Turns, then the turns between two rows, first turn first; the first pair answered
Gosog:
[ 24.8  -5.3  -2.9  22.5   3.1  -1.8   7.9 -16.7 -12.0   1.0 -18.5  -8.5
  -1.7  -6.3  14.1  -2.6   6.1   7.2  -0.1 -17.9 -16.3  11.4   1.4  -8.6
   2.2  -6.4   8.7   0.0   4.9  -6.2 -10.3 -14.6 -14.3  -5.8  -1.3  -4.9
  -6.0  -4.2  -3.8 -17.1  14.3  -0.4  -5.7   2.9] => [ 12.8  -0.7  11.0   3.3   9.5 -11.9  -6.1 -10.7  -8.9  -7.9 -19.9   6.1
  -0.7 -16.4   9.1   1.0  -5.1  20.2  -0.9 -11.9 -15.3  11.4  12.9 -10.1
  -2.2  -7.5   1.4   8.9  11.2  -4.3 -18.4  -9.6  -1.2  11.9  -3.7   3.2
  -5.0  -7.9 -12.4 -10.6  14.3   5.1 -10.4  -5.0]
[ 13.0  10.1   3.9  15.3  -2.3   1.3  10.2 -16.5 -10.2  10.4 -15.5  -7.5
   3.7  -6.4  -1.0 -22.0  22.7  -1.9   5.3 -25.2  -3.2  -1.3 -14.3   2.8
  15.8   6.2  22.4   1.1   2.6  -1.1  -6.6  -9.0 -12.1   0.8   7.0  -2.7
   8.5   0.0   4.9  -0.2  23.8 -11.0  -9.6   7.1] => [  3.1  15.1  17.3  -1.5   0.5  -5.0   0.2 -10.2 -12.4   3.6 -20.7   8.9
  10.9 -22.8  -0.9 -17.4  17.6  11.5   5.8 -17.9  -5.9  -0.9  -9.2  -0.4
  11.3   1.5  17.5  12.2  13.8  -2.3 -20.1  -9.5   1.0  18.8   7.3  -0.5
  11.8  -5.4  -2.3   3.6  30.3  -6.6 -13.9  -1.5]
[  9.8  -0.8   3.2  -4.3  -2.7  -3.9   1.8 -10.2  -7.4   5.1  -8.2   4.7
   0.4  -9.9   5.4   2.0  10.1  15.6  -1.0   0.0  -7.8   2.4   0.8  -5.6
  -3.3  -9.9   5.7   6.8   7.1   1.0 -11.4 -12.6   5.0  10.1   1.9  -8.2
  -3.6  -2.8  -1.8   0.1  12.8  -0.9  -3.6 -11.3] => [-11.7   0.8   8.6 -16.7   0.4  -7.2  -7.5  -6.2   2.0  -4.2  -1.2   9.3
  -2.2 -12.7  -0.1   5.7   3.5  14.7  -2.4   3.8  -0.9   4.5   8.1  -2.1
  -7.4   2.4  -1.9   9.2   8.9   1.1 -12.0  -0.2   7.7  14.5  -1.3  -1.5
  -6.4  -1.4  -7.1   9.1   0.9   0.5  -3.1 -10.4]
[-35.3 -20.4  -1.9 -28.2  17.2 -11.6   0.3   3.9   7.9  -8.8  37.6 -10.1
  11.1  21.0 -14.0  -1.6   7.2  -3.0   6.8  -1.4   7.4  -9.7  20.2   7.4
  -7.3 -15.8  -5.3  13.2  -0.7  20.9  13.8  16.8  13.3  10.5 -24.2  14.8
   1.8  -2.2   6.9  -5.1  -8.0  -0.4  -4.1   1.9] => [-18.9 -19.0 -12.9  -8.9  10.1  -3.6  13.9  -0.3   3.6  -1.4  36.2 -24.7
   5.9  35.0 -11.1  -6.3  13.9 -12.4   7.8  -3.7   7.2  -9.5  10.9   6.1
  -6.9 -19.7   0.2   5.0  -8.2  19.3  24.3  12.4   0.6  -2.1 -19.2   7.1
  -2.4   2.2  19.8 -12.1  -9.6  -3.6   1.9   7.1]
nud:
[  5.8  -7.5  16.3  -1.4  -9.6 -30.3   6.5   0.1 -35.6  27.3 -37.4   3.6
 -10.5 -18.5   9.8   5.3  -0.4 -12.3  38.2  -0.8  -1.4 -10.4 -17.5   8.8
 -18.3  -1.0 -31.9 -10.2  10.4  10.4  -2.1   0.6 -25.2  17.6 -13.2   3.1
   3.4  -8.6   1.8  20.6  21.5  -0.2   8.1  -1.8] => [  6.3  -5.9  11.3   0.7 -10.6 -30.9   7.7   5.1 -36.0  25.4 -32.6   4.4
  -9.6 -13.4   6.3   5.9  -4.0 -12.4  38.8   2.7  -2.4 -15.2 -18.4   8.3
 -20.6  -4.5 -35.4 -13.8   9.5  10.4  -0.6   3.7 -21.8  16.0 -16.9   5.7
   8.6 -12.4   1.0  20.6  19.5  -1.1   7.2  -4.0]
[ -8.5   4.8  -4.6 -12.3   6.3   0.5  13.8   0.0  10.9   2.1  15.6   4.6
  -8.9   3.7  -3.9  -9.0  -8.0 -25.9  -0.6  -2.5  10.3  -3.9   4.2  14.3
   0.0   1.7  -4.2  -7.0  -0.1   0.4  -4.0   9.5 -13.4 -11.7  -0.5  -0.3
   1.7  11.0   8.5  -0.1 -24.6  -7.6   6.7   6.6] => [ -7.1   8.0  -2.3 -10.6   9.6  -2.2   7.0  -9.7  13.0   5.8   5.3  -1.1
  -7.2  -3.1   1.0  -8.1  -5.9 -23.5  -0.7  -9.5   6.3   2.0   6.0  12.1
  -1.4   9.7   2.3  -4.1   7.2  -5.7  -4.0   4.8 -23.7  -9.6   4.9  -2.4
  -4.3  17.6   7.9   1.4 -20.8  -8.6   9.0   8.6]
[ -8.4  -5.6  13.9 -15.0   6.5  -7.5  -8.0   2.4   7.5 -11.2   0.8   9.9
   5.1  -2.8   5.4   8.6  -8.5  11.7  -5.6  -1.3  -3.6   8.9   9.4   7.6
  -2.0   4.9  -4.9   6.3   2.5  -9.4  -3.2  10.4  -0.7   5.2  -1.2  13.6
   6.9   3.7  -6.4   5.9  -3.5   9.0  -7.7  -1.9] => [ -9.9  -6.1   9.7 -14.3   0.9  -1.0  -5.1  11.8   6.7 -11.4   7.3   8.0
  -0.1   1.4   3.0   6.5 -11.1   6.2  -7.8   3.7  -0.2   5.9   9.7   7.6
   0.5   0.4  -8.1   2.9  -2.4  -2.2  -0.6  11.3   3.7   4.2  -7.0  10.9
   9.5  -0.3  -8.0   6.7  -6.4   9.6  -7.7  -3.9]
[ 12.5  -9.1   0.4  15.7   5.7  13.6   4.6 -34.4   8.5  13.0 -15.1  -3.8
   8.6 -16.3  21.4   7.8  11.6  -0.1   2.7 -15.5  -1.2  12.5   5.9  -5.8
   8.3  13.3   0.7  -1.5   2.0 -14.3   1.9  -9.8 -21.6 -10.6  12.0   0.8
 -18.3   3.4   6.0  -8.6   0.5   2.3  -4.7   5.4] => [ 10.1  -7.4  11.5   1.9   4.0   6.9  -2.9 -31.6   5.6  10.4 -19.8  11.2
  13.2 -26.5  23.6   8.5   4.8  15.1   2.0 -10.7  -8.7  12.8   9.8 -10.4
   6.5   7.7  -2.3   3.6   8.5 -14.3 -11.1 -15.4  -9.9   4.0  14.3   2.2
 -15.3  -0.7   0.6  -5.8  12.0   7.1 -10.8  -5.9]
bur:
[ -1.8   3.8  -4.8  10.3   2.6   2.7  -0.8  -8.1   0.9  11.8  11.9  -2.1
  -6.4   8.7   0.8  -1.0   8.2  -7.7   8.0  -3.2   2.3  -5.7  -5.5   4.3
  -2.1   4.7  -2.0   1.9   4.6  -3.2  10.2   4.1   1.0  -3.9  10.9   3.8
  -2.6  -1.1   6.3  -5.1 -21.4  -8.9   2.7  13.1] => [  0.6   4.4  -0.7  10.2   0.0   2.2  -0.9 -15.3   2.3  13.5   5.5  -0.6
  -4.0   1.3   3.7  -1.9   9.8  -3.0   9.2  -7.9  -1.9  -1.7  -6.1   0.5
  -3.4   5.1   0.9   4.4   6.7  -6.2   7.5  -3.2  -1.0  -3.5  16.1   1.4
  -8.2   0.9   6.5  -4.7 -17.7  -8.1  -0.8  13.5]
[-10.0   9.9  14.3 -14.6  12.3 -20.5 -15.6  19.9  -7.5   0.5   2.7  22.9
  -4.5  -5.3  12.6  -3.4  -7.7   8.5 -30.6  15.4 -12.1  -2.9  15.0   5.9
 -12.2   6.4 -13.2  20.0  11.3  -2.3 -20.7  16.7  13.4   6.5 -15.8  17.6
  10.7  -6.6  -9.1   6.4 -15.7  11.5 -16.1 -12.4] => [ -2.7  11.6  17.3 -14.8  13.8 -20.2 -17.1   6.5  -7.6   4.4  -7.7  24.1
   0.0 -17.4  19.4  -4.6  -2.0  14.8 -28.0   6.9 -16.8   5.5  14.5   3.1
 -12.8  10.6  -7.0  25.2  18.3  -8.5 -22.9   5.6   7.5  10.9  -7.2  14.3
   3.3  -4.3 -11.3   3.2  -3.6  15.1 -16.8 -14.9]
[ -7.6   8.3   1.6  13.3  10.0   0.0  -1.2 -16.7  -6.3 -26.5  -5.4  -7.4
  16.7  11.0   2.6   2.2  -4.5  13.2   2.6  12.6   4.9 -11.9  -8.1   6.2
  -1.3   3.5 -10.3  10.7  -1.2  -4.9  -8.9 -22.5  -7.3 -16.2  13.5  -9.0
  -6.7 -10.7 -17.1   9.5  -6.8  12.2  -3.4   5.0] => [ -2.5   8.4  -2.5  14.4   7.7   1.7   3.8 -14.6 -10.4 -24.5  -5.9  -7.5
  14.9  13.2   3.3  -0.1  -0.7  13.0  -0.1  13.5   2.6 -13.1  -6.1   6.9
   0.4  -0.4 -14.3  10.3  -5.5  -1.3  -9.4 -23.7  -5.9 -18.3  12.2  -6.0
  -3.4 -11.6 -16.3   4.8  -4.3  12.8  -5.4   3.0]
[ 15.9  -2.3  -1.4   3.6  -4.0   7.8   8.3  12.8 -15.3   4.7  -2.8   3.1
   3.7   7.7   1.8   3.4  -5.7   9.5  -0.2  15.9  -8.3  -9.6  -8.4   0.5
   2.7 -14.3   0.3   4.2  -3.3   1.6  -9.9  -6.7  21.2   1.7 -12.3  -0.7
  10.2 -14.6   0.1  -6.0  19.5   2.7  -3.8  -8.6] => [-16.7  -4.7   0.3 -10.0   3.1   3.1  -4.6  16.9   4.1  -7.6  12.5   3.0
  -3.1  12.3 -10.5   2.8 -17.4  -4.6  -2.5  20.1   4.6 -10.7   2.0   3.9
  -3.3  -1.2  -8.6   3.1  -2.8   0.4  -8.0   9.3  18.9   3.5 -18.4   7.4
  10.3 -10.3  -3.4  -1.2 -10.5   1.0  -2.8   0.2]
Then:
Between the rows of a pair lie 2 to 3 turns.
[-29.8   2.8   0.8 -24.1  -6.5   0.4 -23.7  -7.1  17.3 -14.6   1.9  -4.2
  15.8 -24.1   0.8  14.2 -16.2   3.3  12.7  -4.1   9.3  21.6  12.6   2.3
   4.3  16.9   4.5 -11.2   9.5 -13.7 -13.4   5.7  -0.3  24.1   1.3  10.9
   6.4  -0.6 -17.6  12.7  -3.2   0.7   2.0   1.9] => [-29.7  -5.1 -14.7  -6.3  -7.7   9.7 -11.6  -3.2  18.1 -15.5  14.4 -19.6
   4.6   4.3  -4.4  10.7 -13.7 -21.1  13.1  -4.1  16.3  13.2   4.1  11.5
   4.2  16.7   0.4 -24.1  -2.7 -13.8   5.4  17.2  -9.1   4.6  -2.7  12.8
   9.3   2.1  -6.2   7.1 -20.7  -5.8   9.5  15.0]
nud then Gosog
[ 23.2   1.6  -4.7   6.1 -14.4  -6.8   9.5 -22.4 -22.7   0.9 -18.5   6.9
   5.0 -10.4  12.9   7.2   5.7  26.8  -0.1 -17.6  -7.5  -3.4   1.5 -21.2
   7.7  -2.2  10.1  -0.6  -0.1  18.3  -7.7 -15.3   8.1   4.3   6.7 -18.5
   5.4   8.2  -3.5  -5.8  35.1   2.8  -6.1  -6.1] => [ 19.2  -3.0 -14.3   6.6 -16.8  -6.0  12.7   0.6 -28.8  -4.4  -4.1  11.8
  -0.9  11.0   1.3   3.3  -0.6  22.3  -4.2  -0.8  -2.2 -17.2   0.5 -16.7
   9.7 -16.5  -0.8  -4.6 -10.2  25.6  -3.4  -1.0  24.3   1.1  -7.7 -12.0
  17.6   0.0  -5.6  -2.9  28.5   3.1  -6.1 -14.0]
nud then nud
[  8.6  -9.5 -13.2  44.6  -1.1  35.5  30.7 -29.4 -40.4  14.2 -15.2  -7.1
 -16.7  15.3   9.2  -5.7  21.2  -8.0 -24.6  -0.3 -11.4 -29.7 -10.3 -31.5
  14.3 -21.5  -5.5  -0.6  11.0  -1.9  11.9 -20.0 -16.7 -11.9  21.3 -12.4
 -10.5   3.1  27.3  -1.8  21.5 -12.3  -7.2 -17.4] => [  6.2  -8.7  -0.2  33.9   2.8  26.8  21.8 -31.7 -43.6  10.2 -23.8   5.0
 -10.2   0.9  17.3  -5.9  22.2  10.1 -24.4   0.7 -15.9 -23.8  -4.4 -37.8
  13.0 -20.1  -0.1   7.9  18.9  -5.0   1.7 -27.5 -10.3   1.8  23.5 -13.4
 -17.8  -1.5  19.7   1.1  37.7  -7.1 -12.8 -27.6]
nud then nud
[ 21.5  -3.1 -14.8  26.4  -2.0  18.3  11.2 -13.5  -0.4  11.8  -3.7 -19.7
  -9.1  13.4   5.2  -7.9  17.4 -17.3   4.9 -14.2  -2.7   1.8 -14.5   1.6
   4.2   7.5   4.6 -10.3  -5.6  -5.7  15.1  -7.5 -21.3 -23.1   0.1 -10.8
   0.1   7.9  15.7  -8.7   1.7  -4.7   4.1   9.1] => [ 11.4  -2.4  -9.5  20.3   5.5  16.3   3.7 -20.1   9.3   8.1  -6.7 -17.2
 -12.6   3.7   6.9  -5.1  14.8 -21.4   5.8 -17.0   1.8   7.4  -9.9   1.8
   0.0  18.3   2.4 -10.5   0.6 -11.4  13.5  -5.2 -30.2 -20.9   7.6  -6.3
  -7.1  13.0  15.6  -6.8  -2.8  -5.4   4.8  13.8]
bur then bur then bur
[ 10.1   9.2 -16.9   0.6  10.8   6.7  12.5  12.6   4.8 -41.5  25.6  -6.6
  -1.6  24.0  -6.1  11.6  -7.8  -4.0  16.1  13.6  -7.7 -20.8 -17.2 -12.0
 -10.4   7.4 -13.7  -6.9  -0.3  31.2  18.6  11.1  -9.3 -24.2   0.9  10.4
  15.8   1.1   0.6 -27.6  15.9  -9.4  -4.1   5.0] => [ 23.6  11.5 -16.6  10.0  10.0   4.8  15.7   5.0  -0.1 -33.3  16.6  -9.4
   1.6  18.3  -1.1  11.7  -1.5   0.0  17.4   9.6 -12.1 -16.4 -19.0 -17.2
  -6.0   8.2  -4.4  -5.1   0.7  26.4  20.3   2.5 -16.5 -27.7   9.8   2.1
  12.2   5.1   2.7 -31.8  23.5 -13.0  -6.3   5.8]
Gosog then nud
[-14.9 -18.1   0.4  -6.7  -9.7  15.5  10.9  34.4  10.9   2.8  -3.5  -2.6
 -17.1  10.0 -24.1 -15.2  -4.5 -11.8   3.5 -14.2  18.4 -15.2 -11.3   7.3
  -2.5  -0.8 -25.7 -16.4 -28.4   9.3  28.9  23.0  -2.3   6.1 -17.2   1.6
  -5.2  -9.5   4.6   3.2 -19.2 -10.1  -8.4 -13.5] => [ 25.1 -14.8   2.8  11.2 -14.7  18.4  25.5  22.0  -9.1  15.1 -22.4  -3.6
  -6.6   0.9  -6.4 -17.2  11.7  10.0   5.6 -24.3   3.2 -12.5 -18.6  -3.1
   3.3 -14.6 -10.0 -14.1 -26.1  11.6  25.1  -6.5  -2.9   7.2  -7.2  -7.6
  -6.7 -13.8   8.5  -4.9  16.9  -7.8 -17.2 -26.6]
bur then bur then bur
[-19.2 -16.5  10.4  -1.2  -8.6   6.9 -11.1   7.7   8.7  -7.7   7.1  12.3
  18.5  14.7  15.0   9.4  -0.1 -36.7   0.1  -4.2  27.7 -16.6 -12.6  19.9
   3.7  19.7  -3.8  -7.0 -33.2   7.4 -12.3  48.0  -0.1  27.3   9.5  17.5
  25.0   8.4 -18.6  24.2   7.0  -5.6  -2.8  11.8] => [  5.0 -15.2   2.0  25.9 -14.7  15.9   4.0  -5.0   1.2   5.4  -2.5  -5.8
  16.0  21.6  24.9   7.5  15.9 -40.6   0.5 -12.7  20.8 -14.7 -25.5  18.2
   7.7  19.4   6.4 -13.5 -35.5   8.7   0.4  33.4 -13.4  13.0  15.5   7.3
  19.5  13.0  -8.0  13.9  14.7  -7.8  -0.9  15.5]
nud then Gosog
[ -1.8   2.5   7.7  -1.4  -4.7  22.5   0.3   9.8   4.3   6.1  17.3   0.0
  19.7  -3.4 -11.3  25.0  16.2   7.5  -7.9   2.4 -20.5   0.1  -4.1  -6.4
   8.9   0.4 -13.6 -12.1   5.5  12.6   7.4   7.0  37.3   4.4   3.6   7.1
  10.2  -9.4 -22.4  11.4   3.9 -13.2  -5.9 -23.2] => [ -7.2   6.8  16.1  -7.8   4.5  17.5  -8.2  -4.9  12.4   1.0  10.8   1.8
  20.0 -19.0  -7.6  30.4  15.8   7.1  -4.9  -6.1 -19.4  10.9   2.2  -8.2
   7.1  16.6 -10.8 -10.2  14.3   4.1   5.3   3.0  27.0  10.8  10.8   5.3
   1.0   1.0 -25.3  14.7   0.0 -12.2  -6.6 -17.9]
bur then bur
[-18.7  -8.6  -2.6 -19.1   0.1  -5.3 -15.3  26.8  -7.7  -7.5  19.9  14.2
   8.7  10.5 -10.5  -1.3 -23.0  17.3   0.9  26.2   3.8 -15.2   3.0  -1.6
  -1.4 -21.3 -14.8   3.4  -7.4   9.3  -9.2  12.2  29.8  11.9 -23.3  10.3
  30.1 -20.0  -8.2   9.1   1.7   2.3  -5.2 -17.2] => [-10.4 -13.0 -28.5  12.3  -2.8  10.3   1.6  20.8   3.3  -0.1  26.9 -15.8
  -6.2  35.1 -10.5  -2.5  -9.7 -17.9   2.3  11.3  13.5 -15.3  -9.4   7.4
   0.8 -10.7 -10.9 -13.3 -22.3   9.4  15.9  16.9   4.5 -20.2 -21.5  -0.5
  25.4  -6.6  10.1   0.5 -20.4  -7.4   7.1   4.4]
Gosog then Gosog
[-25.6  -1.5  10.5 -23.7  -0.8  -7.1 -14.3  11.9   4.6  -9.5   2.2  13.5
   1.7  -2.1  -9.7   7.1 -15.9   2.7   0.4  10.8   6.4   0.7  12.9  -0.2
   1.9  -2.1 -15.2   6.2   1.6   5.9 -14.3  10.6  15.8   8.0  -7.9  15.8
   3.2  -2.8  -5.9  10.2  -2.8   0.2  -4.6  -8.4] => [ 22.9  -0.7   1.8   8.6  -6.1   2.4   5.8 -15.2 -10.2  12.4 -18.9  -0.7
   6.9  -7.7  11.5   4.3  10.5   9.3   7.5 -11.5 -11.0   8.9  -4.7  -4.6
   5.3  -6.4  10.0   5.3   1.8   6.4  -8.1 -19.2  -8.3  -6.9   6.0  -1.9
  -9.4   3.4   6.1  -5.2  26.2   0.5  -5.4  -6.0]
Gosog then bur then bur
[  7.6 -10.0 -13.2  -5.9  -9.4   9.1 -11.9 -19.3   4.5  11.1 -34.0  -4.6
  16.6   9.9  -4.9  -3.3  14.8  -8.2  22.8  13.6 -28.1   5.5  -6.9   3.7
 -10.4  19.9  14.2   1.6  -4.3   9.9  12.4 -30.7 -33.1  24.9   0.9 -18.4
 -18.2   5.5   4.3  18.6  32.7  -8.3   0.8  -8.9] => [-20.9  -9.8  -1.2 -32.3  -1.4   0.0 -29.6 -13.0  17.0   0.1 -32.6   8.9
  19.7   0.3 -13.0  -2.8   1.5  -7.6  21.3  18.9 -25.0   9.5   2.2   7.1
 -12.9  26.4   3.9   8.5   2.4   7.0   5.7 -20.3 -28.0  36.0  -2.2 -10.0
 -17.9   2.1  -9.0  28.1  18.7  -5.8   3.9 -13.5]
Gosog then Gosog
[ -2.0  -7.9  -7.7 -10.5   0.1   5.2   7.4  27.2  14.9  -0.6   2.3  -3.0
  -4.1  28.7   7.7 -11.7 -16.4  -9.1   5.4  -2.4   1.5  -4.7  16.1  14.6
  -6.6   6.2  -7.8 -23.0  -1.9   7.5   7.3  -0.2  -5.8   3.7   9.6 -24.4
  -7.3 -13.4   6.3  -5.0 -17.7 -19.5  -1.0  17.7] => [ 10.6  -5.8   3.5 -18.2  -2.1  -4.6   4.0  29.5   1.9  -1.0  -8.9  15.1
   8.6  15.4  13.4 -10.8 -18.3  16.1   8.3   3.3 -11.3  -6.2  19.3   6.4
  -7.1  -8.4  -4.2 -13.7   6.3  11.1  -7.3 -12.4   9.5  20.7   8.4 -23.9
  -6.9 -23.4  -0.4  -2.4   7.7 -13.5  -6.5   1.9]
Gosog then Gosog then Gosog
[-14.5  -6.5  -6.2  -2.1 -18.3  24.7  -3.2  -9.0  15.0  10.7  -5.1 -21.5
   3.3  11.7 -27.7  -2.7  -1.4 -20.4  -8.7  13.6  -5.7   1.0  -1.1  -3.9
   5.8  18.3  -5.9  -0.4   3.1  11.1   7.7   4.6  -9.9 -11.9  -0.3   8.0
   1.6  -4.2  18.6  13.0  -5.9  -3.1   1.9   7.8] => [ -5.2  -7.2  -6.2  -4.3 -24.0  22.7   1.2   5.7   3.5   9.9  -1.8 -10.2
   7.0  15.3 -31.7  -5.5  -4.5  -5.7 -10.0  23.5 -10.2 -10.3  -2.4  -6.7
   9.2   0.9 -11.8  -1.6  -0.6  15.3   3.3   6.3   7.1  -6.2  -7.8  11.8
   8.8 -14.1  15.5   9.4   9.1  -0.8  -2.4  -3.8]
Gosog then Gosog then bur
[-12.8  -5.4  10.2  -8.8  -3.9  -2.1  -6.4  24.2  -6.2 -11.5   6.3   5.7
   1.3 -12.3  -9.8   0.0 -10.2   9.0  -1.5   5.7  -5.0  -7.0   3.9  -7.9
  12.2 -15.6 -15.1   5.2   4.8   4.7 -11.3   9.0  29.5   9.3  -7.6   9.1
  16.4  -4.6  -6.4  -0.5   6.2  13.0  -5.4   6.9] => [-24.3   0.6  17.7  -9.4   9.3  -3.2 -13.1  -2.0  13.9 -10.3  -4.6  -2.5
  -1.3 -28.4  -4.6   2.8  -4.8   0.9   1.9 -14.1  -0.5  11.6  10.1  -9.0
   8.4  12.7  -3.5   5.5  13.1  -9.3 -10.3   0.5   4.3  10.8   8.6   3.8
  -0.5  10.8  -5.6   0.1  -2.9  10.8  -1.1  22.9]
Gosog then bur
